Small tables with named rows and columns. After each table, cells are looked up by row and column.

tofuf:
         mozen  rukis  fovusu  keda  sim
giz        451    441     304   408  327
fev        453    218     455   327  266
vam        391    216     219   375   14
nokara     371    473     396   251  396
zasuza     433    330     356   244  311
gugovip    546    333     323   428  131
zopusa     255    417     286   530  456
soz        342    453     386   163  296
pofen      428    392     375   608  790
bobev      301    459     416   322  261

What is the keda of soz in tofuf?
163
What is the rukis of zasuza in tofuf?
330
What is the mozen of giz in tofuf?
451
What is the sim of zasuza in tofuf?
311
What is the mozen of nokara in tofuf?
371
What is the fovusu of soz in tofuf?
386
What is the mozen of fev in tofuf?
453
What is the fovusu of fev in tofuf?
455
What is the sim of nokara in tofuf?
396
What is the rukis of giz in tofuf?
441
What is the rukis of zopusa in tofuf?
417

suke
        puv  lape
roz      38    68
narana   27    61
zerige   58    56
kuvut   -73   -23
gar     -28   -47

lape of gar: -47
puv of kuvut: -73
puv of zerige: 58
lape of roz: 68
lape of kuvut: -23
puv of roz: 38

Table dus
,mog,gir,zamufen,povekom,fiv,fubudas,zoras,veg,nemip,talino
nemaveb,7.2,5.0,7.3,5.4,7.2,5.4,1.1,5.1,6.7,6.1
toru,6.9,4.5,7.6,5.3,6.1,5.8,3.0,4.6,8.0,5.7
gida,6.0,3.3,6.9,5.8,4.1,7.5,3.2,5.8,9.0,6.2
kap,6.2,3.7,6.9,5.7,4.9,7.1,2.0,5.7,8.0,6.4

What is the veg of toru in dus? 4.6
What is the povekom of toru in dus? 5.3
What is the fiv of toru in dus? 6.1
What is the mog of nemaveb in dus? 7.2
What is the veg of nemaveb in dus? 5.1
What is the fiv of kap in dus? 4.9
What is the gir of nemaveb in dus? 5.0
What is the veg of gida in dus? 5.8
What is the zoras of nemaveb in dus? 1.1
What is the gir of gida in dus? 3.3
What is the talino of gida in dus? 6.2
What is the veg of kap in dus? 5.7
What is the talino of kap in dus? 6.4
What is the povekom of kap in dus? 5.7
What is the povekom of gida in dus? 5.8
What is the zoras of gida in dus? 3.2
What is the nemip of nemaveb in dus? 6.7
What is the fiv of nemaveb in dus? 7.2

vogi =
,suruk,zif,tetez,bolog,zusob
pib,39613,10800,4801,11674,-34986
det,9300,-3412,-1278,12034,85671
tekobik,-40400,15942,59861,3600,20349
bagopa,36213,17603,-24994,28019,-22848
devar,30445,9001,18911,-11126,-73873
kef,33765,12963,-227,1582,-23666
pulo,13549,7033,-14484,32765,75143
zavogu,11615,6028,39887,-27853,-51306
rekasal,16273,5617,33419,-13725,-47554
navad,-72290,22756,72273,-15288,-42390

What is the suruk of det in vogi?
9300
What is the zif of zavogu in vogi?
6028
What is the suruk of pulo in vogi?
13549
What is the tetez of rekasal in vogi?
33419
What is the zif of pib in vogi?
10800
What is the tetez of bagopa in vogi?
-24994
What is the tetez of navad in vogi?
72273
What is the zusob of bagopa in vogi?
-22848
What is the zif of tekobik in vogi?
15942
What is the bolog of devar in vogi?
-11126
What is the zusob of pulo in vogi?
75143
What is the bolog of pulo in vogi?
32765
What is the zusob of tekobik in vogi?
20349
What is the zusob of zavogu in vogi?
-51306
What is the tetez of kef in vogi?
-227
What is the zif of devar in vogi?
9001
What is the suruk of zavogu in vogi?
11615
Row with the largest suruk: pib

povi =
          pofe    kad  filos    lod   fegu   midu  satas    mos
zutubi   54.86  62.47  46.49  38.62  54.01  61.83  48.71  58.20
gomuzok  63.42  55.08  52.51  50.87  68.31  58.72  54.48  79.64
bosaz    68.18  51.72  75.04  71.23  59.77  64.01  60.89  67.28
fafe     57.50  61.09  57.65  63.36  54.05  62.70  55.79  33.77
kinomum  51.39  62.70  53.63  57.35  55.91  60.60  63.99  57.02
bodo     67.96  39.19  67.17  79.25  71.82  63.66  65.44  52.96
kerubek  66.95  49.14  72.09  60.82  49.32  54.88  61.93  24.48
puguzap  50.81  48.55  56.46  57.99  59.66  58.25  59.16  54.98
pog      63.12  57.82  60.17  55.12  62.57  48.85  71.43  59.68
lat      60.79  58.48  76.98  64.75  64.62  57.92  48.91  78.70
masim    66.38  66.71  64.42  52.48  67.40  44.16  63.85  67.94

gomuzok, fegu => 68.31
fafe, lod => 63.36
masim, pofe => 66.38
pog, fegu => 62.57
gomuzok, lod => 50.87
bodo, lod => 79.25
kinomum, fegu => 55.91
bosaz, mos => 67.28
gomuzok, midu => 58.72
masim, midu => 44.16
lat, fegu => 64.62
puguzap, filos => 56.46
lat, lod => 64.75
kinomum, kad => 62.70
bodo, filos => 67.17
masim, mos => 67.94

